(in the rows, 128 means zero)
Rows swapped in pairs by one turn or mirror: which row each one swaps with:
q243: [ 96 118 146 144 141 103 140 120 117  96  99 133 162 138 125 151]
q818: [ 93 125 137 134 128 116  94 151 148 124 124 131 169 110 134 139]
q172: [149  83 136 122 141 126 143 143 136 101 137 134 128 153 154 154]
q782: [137 152 141 146 138 148  93 137 152 113 133 146 104 125 134 145]
q690: [102 129 139 135 119 125  91 135 122 116 117 129 168 115 113 157]
q173: [119 124 146 129 123 140 174 139 119 115 143 149 108 131 164 117]
q95: [102  92 161 118 140 114 129 106 123 134 160 138 117 127 125 155]
q977: [110  99 160 119 142 116 151 116 126 125 159 154 113 118 151 144]
q41: [149 151 107 108 137 119 139 100 171 110 124 140 144 116 119 106]
q823: [ 81 123 136 121 120 108 144 135 121 125 112 130 181 146 122 121]
q813: [115 112 134 130 161 105 120  97 136 120 139 119 118 174 112 141]
q866: [120 137 150 149 110 148 101 146 162 131 134 148 136 116 118 145]
q386: [151 109 136 126 142 100 122  90 161 114 106 130 159 117 120 122]
q614: [152 117 125 141 125 152 124 116 111  76 130 106 131 156 127 113]
q443: [163 149  97 103 135 136 124 121 115  94 113 114 146 134 123 118]
q525: [116 102 154 118 127 120 156 119 120 123 161 161 121 110 155 142]
q772: [139 163 115  79 125 131 143 127 129 145 132 115 135 124 139 105]
q35: [131 155 135  97 130 119 134 121  94 118 158 106 136 106 150 117]
q554: [138 149 139 151 139 150 104 137 141  96 127 147 103 134 136 150]
q493: [162 121 134  98 132 123 154 122 125 131 129 135 105 173 138 123]
q616: [128 170 113 123 126 143 118 117 124  87 117 122 132 141  92 125]
q229: [110 116 160 134 117 107 142  88 129 146 143 126 132 151 122  93]
q894: [147 149  89 116 138 138 110 134 139 106 127 120 139 137 130  91]
q320: [125 119 144 127 128 150 169 139 121 110 142 149 111 137 164 109]
q210: [158 119 132 117 143 101 119 100 169 124 111 141 154 110 128 121]
q344: [139 135 149 121 122 122 145 100 128 155 131 119 105 171 124 106]
q75: [128 109 136 123 103 134 126 132 135  98 109 136 179 107 109 146]
q166: [103 119 167 135 126  99 142  96 132 140 144 126 138 150 118  96]
q305: [107 128 140 117 110 130 105 137 114 158 160 155 153 112 125 128]
q198: [149 125 152 117 130 121 144 106 131 149 133 126 103 175 132 109]
q371: [159 148  92 106 128 139 120 125 120  93 112 115 148 131 123 114]
q633: [120 130 112 123 117 156 137 144 107  93 157 109 136 142 127  97]
q104: [123 129 137 123 116 136 118 125  90 169 115 147 157 137 137 121]
q819: [106 124 145 134 121 127  91 133 116 119 120 130 168 118 113 161]

q172 swaps with q813
q166 swaps with q320
q772 swaps with q305

Rows swapped in pairs by one turn or mirror: which row each one swaps with:
q941: [158 139 110 124 152 122 135  89 122 146 162 107 148 127 119 102]
q270: [120 121 114 112 145 105 130 105 129 131 131 119 160 165  81 112]
q609: [129 126 144 130 117 114 134 162 152 133 121 124 106 138 113  77]
q771: [108 130 122 124 137 176 134 151 131 118 134 165 149 111 132 122]
q744: [148 139 101 120 109 110 136 107 119 103 160 151 158 147 151 111]
q271: [143 126  84 114 146 151 162 126 109 154 149 123 142 123 142 135]
q653: [139 112 105 117 164  87 144 145 116 113 139 138 141 170 117 116]
q638: [131 128 126 139 116 139 132 131 141 121 141 140 127 147 100  58]
q852: [130 112 120 125 125 160 135 136 116 121 135 123 129  80 149 124]
q361: [159 132 108 136  96 130 151 132 124 136 127 110 132 162 118  82]
q843: [112 134 137 118 171 169 129 122 131 101 138 102 146 125 125 132]
q682: [147 154 146 136 121 111 114 138 148 120 160 138 160 165 119 120]
q615: [113 135 133 121 125 102 124 128 117 159 132 137 107 151 171 119]
q661: [117 135 124 119 107 176 147 147 128 115 117 119 132 162 153 133]
q594: [112 150 127 122 133 138 137 128 130  61 119 137 126 144 122 101]
q969: [114 119 120 121 128 108 154 153 144  83 132 116 136 174 103 112]
q694: [ 97 112 114 118 151 130 136 130 111 141 137  99 145 108 157 146]
q510: [125 128 133 113 117 133 137 165 142 153 141 151 133 143 171 135]
q335: [108 135 137 118 114 100 118 109 139 104 111 120 128 123 133 154]
q627: [125 124 118 132 104 103 135 151 125 156 138 148 142 124 172 119]
q583: [129 132 117 118 139 129 142 110 126 183 138 135 126 171 128 114]
q450: [117 153 134 104 154 182 140 134 122 123 139 153 126 128 126 121]
q946: [115 155 117 111 152 110 136 140 131 127 137 109 136  89 162 123]
q266: [115 121 118 120 112 112 129 144 127  79 122 140 133 114  90 114]
q142: [118 139 127 107 151 118 124 145 144 128 176 132 142 136  81 113]
q351: [117 142 123 133 176 153 136 124 137 130 138 109 124 157 144 153]
q984: [134 151 135 129 131  94 127 133 142 107 126 144 131 155  88 138]
q16: [119 117 156 140 133 115 110 171 132 124 117 135 145 154 111 103]
q574: [130 153 108 121 105  94 158 120 138 119 123 128 140 145 158 146]
q898: [150 117 121 123 117 132 128 119 119 129 157 113 146 101 129  72]
q958: [115 152 135 124 147 113 135 139 133  98 138 105 110 150 174 101]
q988: [153 137 100 137 116 142 151 117 109 135 112  97 150 131 158 110]
q356: [122 133 123 130 156 117 138 125 125 150 135 121 137 135  66 115]
q936: [119 114 113 114 138  89 135 140 120  96 142 113 128 141 172 132]
q435: [117 119 122 126 125 160 135 130 135 116 126  95 129 110  79 114]
q499: [126 132  86 102 127 106 152 129 104 113 144 165 126 127 148 135]
q93: [149 119 121 155 142 112 118 112 141 135 145  83 144 138 113 111]
q195: [118 139 119 125 120 163 137 135 131 127 133 152 142 130 185 116]
q324: [ 96 128 141 130 129 126 134 167 139 122 123 147 105 150 101  96]
q515: [146 123 115 121 142 153 146 131 119 139 156 152 114 122  86 103]
q924: [109 104 142 137 136 147 123 150 138 128  98  92 155 131 135 108]
q543: [101 130 112 107 153 119 139 113 120 120 103 104 158 131 158 140]
q885: [119 124 122 118 124 174 140 124 127 117 137 113 130 177  94 118]
q776: [128 121 101 129 118 126 141 113 123 139 151 138 115 107 123  65]

q435 swaps with q271
q270 swaps with q543
q142 swaps with q946
q361 swaps with q661

